(in the rows, 128 means zero)
Families of rows that turns and mirrors carry onto each other, the same ones carrying the whole set onto itself: the rest of each named row's family, in list order:
5 families of 6 rows:
mirur: [122 161 143  99 152 115 169 141 140 133 120 125 114 141 104 148 116]
rapop: [142 114  91 132 104 103 100 114  97  87 122 123 115 146  90 117 111]
zon: [120 102 139 133 156  99 159 169 151 123 125 114 101 119 138 127 136]
bevod: [120 145 148 110 159 156 101 111 103 148 152 128  96 105 100 113 142]
Lezi: [114 109 122 140 143 109 174 156 146 104 142 116 109 118 129 143 122]
fatul: [ 91 111 134 146 146 165 106 121 135 155 131 124 121  82 129 132 123]
kep: [133 103  96 145 141 114 174 110 134 120 139 120 120 154 117 124 118]
Masu: [142 123 132 113 168 124 158 161 152 126 129 127 133 154 139 131  82]
Sil: [143 119  99 138 123 109  79 139 135 113 138 122 139 125 117 121  57]
Lafe: [138 143  92 144 167 101 142 143 130 146  99 121 117 139 128 135  84]
lus: [113 124 140 128 165 161  75 100 145 155 110 134 109 146 140 127 127]
Pape: [144 117 121 137 154 101 158 151 124 108 106 128 112 161 110 151 147]
zez: [127 136  98 150 152 140  92 100  88 154  96 126 106 123 105 113 124]
volez: [112 158 119 108 150 110 166 153 128 119 105 126 106 130 120 152  98]
rus: [156 133 128 133 125 115  63 161  95  91 113 126 118 136  92 125 113]
Nufo: [136  91 136 103 109 132  78 130 133  92 149 135 143 141 108 127  92]
timi: [137 137 136 105 120 126  59 132 131  87 115 127 109 167 120 115  92]
nesa: [103 146 127 124 153 164 117 110  89 141 125 126  92 102 107 118 140]
godo: [147 118 139 149 115 118  61 137 146  83 146 121 118 156 110 132 120]
nefa: [ 98 107 154 138 135 154  91 129 137 158 105 118 123  93 118 119 139]
niv: [135 140 139 140 179 171  92 136 108 164 114 126 118 119 123 109 115]
lumid: [133 119 133 141 159 106 133 140 176 119 122 127 114 171 143 156 123]
vap: [141 149 135 128 160 123 151 143 143 104 113 114  97 186 133 118 119]
pel: [118 135 147 101  94 112  87 151 136 103 110 123 135 123  90 139  95]
maki: [124 120 123 121 103 119  94 141 100  70 154 121 102 110  96 122 117]
fab: [118  89 136 136 149 165 109  97 119 147 127 136 124 130 112 130 159]
lonu: [111 132 127 111 104 119  74 150 127 101 121 127 127 102 106 144  77]
Bem: [132 134 147 160 158 170  93 109 126 135 132 115 101 148 122 107 153]
vuta: [140 116 139 109 122  99  86 158 115  81 161 123  97 113 107 114 119]
zovon: [125  99 108 155 143 158 103  91 131 152 153 121 133 115 122 109 104]

The rest of the family of lus: timi, godo, lumid, vap, Bem
The rest of the family of lonu: Lezi, fatul, volez, nesa, maki
The rest of the family of niv: Masu, Pape, rus, Nufo, fab
The rest of the family of zon: mirur, bevod, nefa, pel, vuta

Families of rows that turns and mirrors carry onto each other, the same ones carrying the whole set onto itself: the rest of each named row's family, in list order:
5 families of 3 rows:
zop: [117 143 130  96 160 152 157 107 102  83]
ginu: [113 121 128 124 131 107 143 148 107 144]
Zukit: [112 104 100 121 156 157 176 127 122 132]
Zipo: [139 121  89  89 108 160 109 112 100 120]
zofi: [141 139  98 129 140 148  88 157 107 142]
setut: [ 91 132  77 132 123 153 111  83 103 125]
delu: [115 130  84 153 165 149 118  78 109 126]
Mak: [118 165 161 102 161 158 101 127 104 140]
Pozor: [ 94 107  91 106 115 159 158 122 116 137]
tol: [ 84 149  93 142 159 131 117 138  82 107]
lakim: [ 95 156 160 103 165 160 132 139 107 138]
Gedo: [144 137 141 126 141 138 119  81 136 144]
getu: [ 91 168 150 124 171 161 107 124 108 140]
gasul: [113 148 100 134 167 200 124 124 142 125]
Namar: [171 116 102  99 145 152 120 111  98 114]

The rest of the family of gasul: zop, Gedo
The rest of the family of setut: Zipo, Pozor
The rest of the family of Zukit: delu, Namar
The rest of the family of lakim: Mak, getu

Families of rows that turns and mirrors carry onto each other, the same ones carrying the whole set onto itself: the rest of each named row's family, in list order:
3 families of 6 rows:
Zupeb: [137  85  88  95 147 123 115 110]
gelu: [153 133 111  91 101 101 100  68]
bag: [152 142 112 156 117 140 106  92]
nipe: [117 128 119  94  89 141  99  61]
fevek: [160 108 125  72 144 160 108  91]
Der: [131 146 143 135 148 155  91  83]
rulu: [124 110  76  87 143 151 116  94]
vas: [124 147 136 105 105 136 139 129]
pip: [111 145 139  93 169 123  95  97]
kib: [163  93 137  84 142 140  95 115]
Kur: [ 94 136 134 101  97 152 118 109]
gim: [126 103 115  96  88 114  87  75]
kis: [ 99 109 127 110  89 127 120 118]
kop: [127 123 135 155 130 138  83 100]
fil: [135 129  70 115 133 132 130 102]
Vof: [133 152 124  90 152  91 115  97]
Zotu: [178 129 146  92 126 138 117 116]
tisuk: [114 127 145 120 158 100  97 112]

The rest of the family of kis: Zupeb, nipe, fevek, Der, tisuk
The rest of the family of Zotu: gelu, bag, vas, fil, Vof

Families of rows that turns and mirrors carry onto each other, the same ones carrying the whole set onto itself: the rest of each named row's family, in list order:
4 families of 8 rows:
vabe: [108 102  93 134 114  96 143 110 110 101 144 168 134 115 126 135 101  97
 107 132]
Doti: [ 65 133 155 158 119 157 153 124 136 113 127 153 126 115 133 130 165  99
  96 144]
sofu: [111 113  93 147 116  92 120 125 135 103 134 155 154 108 135 149  90 106
 141 151]
foga: [ 52  93 133 135 156 100 127 104 142  77 104 157 129 135 119 133 138 150
 150 151]
benen: [120 119 160 140 143 123  85 126 147 134 124 119 172 151 128 155 151 127
 128 157]
Sez: [ 69 100 153 147 160 114 147  95 155  87 119 150 115 121 107 133 156 115
 149 156]
ropo: [145 169  92 140 136 124 152 139  95 125 127 134 144 146 159 147 133 141
 106 120]
zono: [ 93 143 161 130 174 157 153 108 106 126 107 123 111 147 133 133 174 164
 108 137]
fameg: [149 173 108 130 144 124 143 130  88 145 119 113 141 135 146 153 118 130
 106 144]
ruzu: [ 87 144  85 151 161 121 179  96  98 114  86 132 107 110 147 121 142 141
 119 132]
bulab: [ 82 137 138 143 102 167 151 120 119 122 132 139 121 117 142 142 157  98
  89 129]
Kivag: [137 155 102 130 129 135 127 138  86 143 122 128 149 135 161 149 108 154
  99 132]
bel: [ 97 154 161 144 176 154 130 122 131 129  97 110 131 140 142 148 161 171
 142 156]
med: [139 121 100 119 171  94 120 108 104 117 114 126 137 141 135 152  97 169
 152 143]
nanos: [ 97 125 145 130 111 168 150 126 128 137 129 148 127  99 159 131 163  98
 111 137]
dab: [125 117 116 136 189  83 122 112 122 108 109 138 142 139 126 142 108 170
 160 159]
zates: [152 161 121 142 134 151 146 130 100 152 137 122 135 121 150 151 125 119
  99 137]
vilu: [113 113 111 138 123  95 112 117 127  87 156 165 149  96 140 156 106 109
 114 148]
debo: [118 105  95 126 113 104 112 118 122 105 157 158 153 111 120 133 104 103
 119 143]
lel: [ 87 148 158 151 177 146 162 114 120 126  85 120 111 144 149 149 159 166
 130 146]
kugis: [ 93 141 144 140 169 154 161 116 113 144  86 112 115 161 129 127 157 159
 136 140]
Bukol: [125 133 161 130 136 133  99 109 128 139 138 133 162 171 142 155 136 118
 134 171]
babam: [ 60  86 162 137 155 125 122  93 147 105 115 144 119 110 109 136 130 128
 142 167]
forar: [114 121 183 131 140 138 105 128 145 134 148 117 159 154 132 148 129 131
 134 155]
Zat: [107 129 109 148 179  82 124 106 113  93 112 130 136 157 111 152 101 171
 137 153]
Lis: [119 110 168 127 130 129  96 138 144 116 156 146 156 147 123 161 120 128
 129 157]
suge: [ 55  82 145 148 148 127 132 102 153  85 122 164 124 121 123 130 145 138
 142 144]
dabom: [ 85 136  94 138 148 126 188 107  94  96 116 159  92 105 141 128 112 140
 121 132]
Kezot: [ 90 133  73 146 151 112 168 106  97  96  94 161 104 103 137 136 135 138
 115 132]
dagu: [ 81 117 119 128 107 156 143 140 129 128 146 139 118 114 152 134 158  97
  96 154]
gon: [ 80 122  95 146 156 116 176 125 114  92 103 145 102  85 127 128 126 150
 115 117]
nimon: [125 139 134 150 183  93 131  93 112 104  96 139 147 142 116 148 104 171
 153 135]

The rest of the family of babam: sofu, ropo, zono, Bukol, dagu, gon, nimon
The rest of the family of vilu: benen, Sez, Kivag, nanos, kugis, Zat, dabom
The rest of the family of med: vabe, Doti, foga, ruzu, bel, zates, Lis

